(in the rows, 128 means zero)
One turn sends every row of this set to another row. A few are shown first. Where does it send the rows asked after them?
bazez: [157 139 119 152 119 118 112 101  88 136 143 134 120 123 109 101 144 149
 108 118 108 145 122 160 128 111  79 110 103 106 155 162  95 115 115 104
 110 103 124 144 135 149  97 143 108]
zegi: [115 165 149 103 118 127 126 105 105 145 148 115 139 129 107 105 105 141
 100  89 121 141 162 138 135  81 115 124 108  84 131 134 113  88 117 106
  84 106 134 152 163 140  79 155 124]
dap: [114 127 141 149 139 121 135 122 148 135 121 111 125 115 112 119 121 119
  92 133 140 152 113 127 127 111  96 107 119  86 130 136 158  93 135 115
 107  82 150 143 134 160 129 152 100]
Mokes: [138 129 142 153 132 126 149  97 154 136 121 122 116 133 111 134 123 129
  98 138 136 141 121 127 127  99  98 103 134  77 146 128 149  61 129 132
 112  96 127 141 132 149 113 134 124]
sabe: [122 150 164 122 120 121 107  74 111 152 126 128 142 113  88 125 112 134
 113  94 132 150 155 128 132  83 104  98 105 108 124 153 123 105 115 106
  89  89 144 167 161 133  80 176 136]
sev: [117 158 156 117 115 116 113  83 112 145 151 132 138 125  96 116 112 133
 107  90 128 142 164 130 129  82 115 104 103  85 133 143 119  81 111 107
  85  93 144 162 165 142  78 179 128]
rolak: [135 157 123 106 129 111 136 101  85 157 151 134 124 143 100 100 133 171
  95 110 123 140 134 115 136 119  97 105  87  81 106 169 115 111 134 113
 100 108 134 162 141 129 105 140 130]
fanaz: [111 110 150 143 100 125 128 107 149 121 111 117 131 136 105 139 111 135
 103 124 123 158 121 131 128 114 118 108 116  95 151 118 133  60 126 105
 117  96 149 142 132 147 111 153 117]
Kosin: [143 153 137 159 126 108  99 102  87 127 156 144 117 122  96 104 149 139
 109 121 123 145 119 153 129 121  87 122  90 104 156 166 105 112 127  99
 116 108 140 139 136 147  89 149 103]
zifa: [130 134 145 144 129 126 137 105 160 147 124 125 119 120 108 131 126 134
 106 121 141 142 116 109 116  92 100 112 127  74 129 126 138  76 131 142
 112  97 142 134 113 149 125 141 122]
Susu: [139 152 135 113 135 116 132  90  77 152 143 137 122 136 101 108 140 164
  94 122 124 146 141 118 152 117  86  98  88  82 121 174 118 113 143 121
 112 108 123 163 147 125  99 142 140]
Sok: [138 150 131 119 131 112 130  92  81 149 145 146 134 144  97 107 141 169
 106 115 125 155 133 126 144 119  79  98  91  80 103 178 123  94 119 111
  98  97 136 166 153 140 100 155 132]
vigu: [ 99 119 159 143 109 133 125 105 154 136 104 124 124 125 123 136 118 140
 105 118 127 158 123 117 132 100 117 120 105  94 150 117 129  76 129 125
 131 101 160 139 122 138 116 149 122]
duga: [112 110 156 145 101 133 125  99 153 133 104 124 128 135 113 142 120 139
 105 121 124 158 124 125 128 104 111 111 113  96 151 115 129  61 124 116
 122 100 153 139 125 140 112 147 125]
Nub: [142 152 121 161 133 116 104  86  96 145 150 150  98 120 113 111 138 150
 115 106 113 139 125 147 134 107  86 125 100  91 153 163  92 105 118 122
 118 114 139 143 128 136  95 143 111]
Bazo: [162 155 131 151 115 115 116  91  99 142 154 147 111 133 101 102 147 157
 108 112 117 134 122 150 114 104  99 115  93 105 157 153  94 107 118 111
 112 115 128 135 127 142  92 134 119]
Nobe: [142 157 125 148 123 114  98 106  98 138 153 146 118 117 102  96 139 153
 127 103 119 147 112 145 118 109  90 125  93  99 135 163  93 122 119 114
 112 105 144 142 120 150 100 148 105]
tig: [ 92 122 155 142 108 128 124 116 152 127 112 120 122 124 123 128 111 132
 106 123 129 158 117 125 135 108 127 121 106  93 144 118 133  86 135 118
 130  98 163 143 131 140 116 151 111]
gelu: [ 97 116 149 141 106 124 123 118 149 118 115 115 127 132 112 131 106 130
 105 126 125 157 114 130 132 116 126 111 111  92 148 119 135  77 134 106
 124  93 155 147 133 148 114 154 108]
beson: [145 157 146 117 123 115 130  89  84 146 144 150 136 143  89 106 149 168
 102 123 133 151 132 117 139 118  86  96  82  91 113 172 125 104 135 113
 107 102 129 157 145 132  96 146 142]
kom: [122 161 170 117 127 127 113  83 106 150 115 111 142 116  90 124 111 139
 106 103 138 154 151 132 131  91 103 115 103 123 127 143 124 118 127 101
  93 107 136 157 157 122  79 151 140]
dulod: [112 165 158 108 134 132 124  98  97 148 127 101 137 121 105 114 105 141
  95  99 127 149 158 137 143  91 104 132 107 104 133 134 118 106 130 105
  91 114 131 152 163 128  76 138 129]
Kagog: [112 136 157 152 141 119 128 111 153 145 132 122 115 116 107 130 131 119
  96 126 149 146 116 109 123 106 104 119 113  77 132 133 150  84 144 129
 114  95 158 132 123 149 125 151 107]
vodes: [137 135 147 150 126 122 149 115 155 127 125 116 130 135 104 121 125 128
  89 141 144 144 113 135 117 110 107 100 117  93 137 127 160  78 131 111
 105  86 135 137 136 158 116 136 111]
diri: [132 157 132 118 136 105 131  92  83 152 158 143 122 150  93 107 137 164
  95 111 127 143 135 122 144 128  95 107  82  76 111 172 124  93 132 105
  99 107 144 160 152 131  95 151 124]

Sok -> beson
fanaz -> duga
Nub -> Nobe
Now these:
sabe -> kom
vodes -> Mokes

